One turn moves each row of this set onto another row. After a few examples, where does it send each row asked below?
vedod: [-11  -3   3 -14   6  -3  -8   3  -2 -16   6 -11  18  -8  31  -1  13  -3
 -11  15 -19  11  -1  14  32  14   2   2 -17   7 -12 -12   8  -9  -8 -14
  10  -2 -12  10   2   9 -10  27   4  -7  15  -1  19  -2   9 -18  25  20
  -6  18  19  -8 -13]
Bas: [  6  -5  10  -5  -3  36   6   4   9  -7 -13  -1  12  23   8  -4  19  11
  22   5  -7 -16  12   8   3  10   4  -9  -1  15  -6  -3   2   3 -11  31
 -16  -5   3  12  -1   6  20   0  15 -10 -11  13  -4 -13  18 -12  -6 -22
  -2 -11 -12 -27  11]
moli: [ -4  18   5   7  28  -2   3  -5   7 -16  -6   2   7  18 -21   9  -3   8
   8 -12  -2   9   8 -11 -28  -3   6 -20  -7  -5  21  -8  -2 -17  -5  23
 -10 -14 -10  -2   7  15   2 -17 -18  -5  -7 -20   7 -17  -5  12  12   7
   2  -5  -5  30   5]
foto: [ -1  14   2  -5 -13 -14 -14  14  -1   0   8 -17  -6 -12  21  18   6  -9
  -2  17 -19   9  12   0  17  -6   7   5 -25   2 -20 -10  -2  -2 -15  -7
  27   7 -22  18  11  11 -19  -7  -2   1 -18 -15   0  -6  -5 -10  -4  28
 -22  11  -3  -6 -16]
Kif: [ 18   1  18  19 -15  23   4   9   7  -1 -13  -3  15  28  13  -9  20   3
  27   2   2 -24   6   2   8   3  -7   1  -5  14  -8 -16   5   6  -6  20
  -7   7   8   0  -5   4  19  -2  14  -9 -12  -5  -6 -14  12 -16  -4 -20
 -16 -16  -3 -20  10]
vas: [  8   9 -17   3 -23  14  -5  11   2   5   6  15  -9  -2  12  -5  -4   2
  -7  17   7  18  18   5 -10   5  -4   8  -4 -18 -11  10  -3 -26  22   4
 -11   5   5  16 -12 -15  19 -21  -7   5   5  -7  -6   2 -10 -11 -17  -5
  18  -2  17   3  13]
goreg: [-10 -11   4 -11   5  -1  -5   9   1 -14   5 -13  18 -12  31  -3  18   2
 -14  20 -20   6   0  14  33  15  -1  -7 -32   4 -13 -16   9 -11   0 -15
   5  -2  -7  14   3   7  -5  16   3 -11  15   3  10  -4  11 -18  32  15
   1   7  12  -4 -10]
lan: [ -6  20 -16  -7  12   2 -13  -5   4 -19   4   9  14  -7  15  -3 -11 -16
  37 -16  -9  10 -12  -7   0  20  10   4   7   7   4   9   8  15  -9   9
  10 -10 -18  -2  -6  16  -4  31  -3  11   4  16  31 -17  19   4   0  16
 -15   0 -11   0   3]
Susir: [-10  -2  -2 -11 -13 -23  -5   3 -11  19  -6   9 -21 -21 -14  -2  19   1
 -18   0  29  10   9 -15 -17  -7 -11 -12   3   2   9  -5 -10   4   4 -21
  -4  17   5  -4  -1   9  11 -14  -2  -2  -2  -7 -15  10   5  -5  -3 -10
  10 -16   6 -11  21]
bal: [ -3   9  20 -12   2   2  17  -6 -11 -13  12   1   3 -10  20 -11  -2   7
 -10   1   1  15   2  10  19  16  -4  19  -4  -5 -14   3   2   4 -29 -12
  36  -2  14 -17   6   1 -14   4  -1  11   2  -3  15  13  -4 -14  24   0
  -9   9  -5 -25 -15]
par: [  1  -6 -17  13  -9   3   9  15  14  -2   1  19 -11   5   0  -5   9  10
   4  14 -11   8  -7   7  -3  -6  -5  17  -3   7  -9  10  -9 -12  18   2
 -27   5 -10   5  -7 -15  14  -5  10  13  10  24 -20 -18  13  -1 -15  17
  25  -4   3  24   6]
Gaf: [ 10 -20  10  23 -13  21  -9   6   6   6 -18 -10  16  34  22   9  23  15
  17   0  -1 -24   8   0   3  -1   0  -6   2  18   1 -12  12  11   0  27
 -18   4  10   9   0  19  11   0   2  -9  -2   7   1  -7   4  -8  -7 -13
 -11  -1  -3 -13   1]
Muto: [  1 -17  -5  11  -2  15   2  -2   2   2  -6  13 -10  -3  13  -4   6  13
 -13  10  15  12  -9   2  -2   4 -17  10  12  13   4  12   0 -11  17 -11
 -32   8  18  11 -14 -13   7  -7   4   9  15  22  -1  -6   8  -7  -7   9
  31   1  19  15  -2]
Zuze: [-11 -11   2  -2  19   0  17   3  -9  -2  -7 -17 -13 -16  12   9  16  21
  -3   1 -17  11   6   2  11  -2  14  13  -9  10  -7   8  -7  15 -18  -3
  12  -6   1  -1  21   7 -21   5  12  16 -13  20  -9   4   5   8   9  12
   2  14 -35  -1 -27]
zud: [ -4  12   1   4  -6 -14  -6  19   5   6   6 -21  -7 -11  26  15  11  -3
   3  17 -17   8  13  -2  15 -11   8   6 -36  -7 -23 -11  -2   2  -9  -6
  22   7 -15  19  16   4 -14 -13  -8  -1 -14 -17  -5  -9  -7  -7  -3  18
 -22   7  -9   0 -15]
sosof: [-16   5 -18  -2  20 -23  -3  -1  -5  22  -7  -1 -10 -23  -3   2  17  -3
  -2  -2   9  10  -7  -9  -8 -14  -3   2   1  15   6  -4 -12   8  16 -10
 -14  17 -10  14  -4  15  16  17   8  -3  16  10   0   1   5  13  -8 -23
  12   2   0   3  24]
nisev: [ 17  11   0  25  -8   1   6   2  -7   8   2  16  -5  -1   5  -8  -7   5
   8  12  15  17   9  -1  -7  -8  -6  36   9  -9 -10  13  -4 -13  20   2
  -6  21   5   8 -10  -5  10 -21  -3  17   8   3  -1   2  -9   4 -19 -15
  21  -7  -3  10   3]
nuru: [-11 -10   1  -6  10  -4   7   0  -9  -9  -1 -12 -13 -16  10   7   8   9
   0   4 -21   3   7   9  14  -1  12  15  -3   9  -5   8  -7  13 -22   0
  23 -10  -2   0  20  14 -24   6  10  17 -16  17 -10   1   5  14  10  23
   1  17 -28 -10 -30]
devek: [  0  24  17   7  32   4  14  -7   0 -19  -6   1   9   3 -24   1 -14   8
   4  -9  -7   4  -8 -12 -14  12 -10 -24  -7  11  29  -7  -2 -15  -8  18
  -8  -4   1  -6  -4   8  -2 -15  -5  -3 -11   0   5 -14   2  17  15  -2
   4  -9  -9  27  17]
bife: [  2  19  13   7  27  -1   4 -12  -1 -10   1   6   8   3 -14   1 -12   8
  19  -7   3   1  -1  -5 -10  11 -13 -26  -8  -3  30 -12   3 -13  10  11
  -5  -8  11  -7  -1  10   7  -2  -9 -13 -10 -22   0 -17  -5  14  29  -7
   2  -3  15  22  10]
visu: [  3   7  21 -12   7   8  19  -9 -10 -11   6   1   5 -15  22 -10   5  13
 -15  -1   7  16   6   7  14  13  -5  15 -14  -8 -16   2   5  -3 -25 -18
  29   1  15  -9   5   1  -7  -2   2   5   1  -6   9  17  -5 -22  31 -12
  -5   0 -11 -19 -16]
liga: [  8  -6   8   0 -12  30   1   4  17   6 -13  -4   5  29  16   7  17  17
   6  -3   4 -19   9  -1 -10  -4  -3 -11   0  11  -7  -1   6   9 -21  31
 -11  -1  13  13  -2   9   8 -14  -3 -10 -15   5   6  -9   0 -20 -21 -16
 -14  -4  -9 -22   8]
bof: [-12 -22  -7 -12 -15  -4 -20  -1  -5 -10  -1  13  11  -7  13  -4  -6 -13
  16  -6   7  -7  17  -6  -5  22   5 -20  16   2  19  12  22   9  -5   5
  14  -6  -6  -6   5  31 -14  13  -9   5 -12  -3   1   1  19   2  11  40
  -2 -12   6  -1  -8]
gis: [-17   9  -6  -9 -21  -3 -12  13   9 -25   5  16  16   0  11  -8 -11 -15
  13  -8   0   1   2  -6  -8  22   9  -3  -1 -11   5  11  14   9 -20  16
  22 -17  -4 -19   2   8 -16  -2 -27  13  -5   5  21 -13   8   0  -7  31
 -17 -11 -10  -8  10]
Gepud: [-25  24 -12   7  -4 -21  -2  13  14   6   1   8  -3  -4  -4  -8   8  -7
  -8  -1   4  11 -18  -8 -13 -10  -5  11 -20  -1  -8 -14 -14   4   3 -11
  -1   6  -5  -3  -7  -7  22  -9 -14   5  32   5   8  -7  -3   7  -8 -14
  -3  -9  -9  -9  37]
novur: [ -3   9   6  11  18 -13   2   8   0 -10  -1  -1   9  19 -15  11  -1  12
   3  -5   1   4   1 -12  -9  13  -3 -38 -14  -1  24 -17   0 -10   2  21
 -12  -4   4 -17  -2  10  -2  -7 -14  -8 -10 -19   5 -17  -2   3  15  10
   4   1  16  36  16]
paf: [-28 -14 -18  -6 -11 -17 -13  12   1  -6 -11  10  -2  -9 -14 -17  26  -2
 -22   2   5   1   6   2 -15  -2   3  -4  -5 -12  11 -12  -8  -6  12  -8
 -10 -13   4  -6   2   3  21  -5 -11   2  26   8  -9   4   8  12   8  -2
  23  -8  -9 -15  21]
suvev: [ 12  14  -5  -7  -2  -6 -11  -4 -13   2   6   7   7 -11  14  -2 -20 -20
  27 -14  12   5  -1 -20   2  23  -7 -15  12  13   5   6   9  14 -14  -2
  23  18 -12  -2 -14  23 -10  18   5   7 -19  -7  16   2  17 -12  -1  19
 -16 -13   4   5   1]

goreg -> visu
paf -> Susir
Now find these:
par -> vas
suvev -> lan
moli -> novur
foto -> vedod
Kif -> Bas

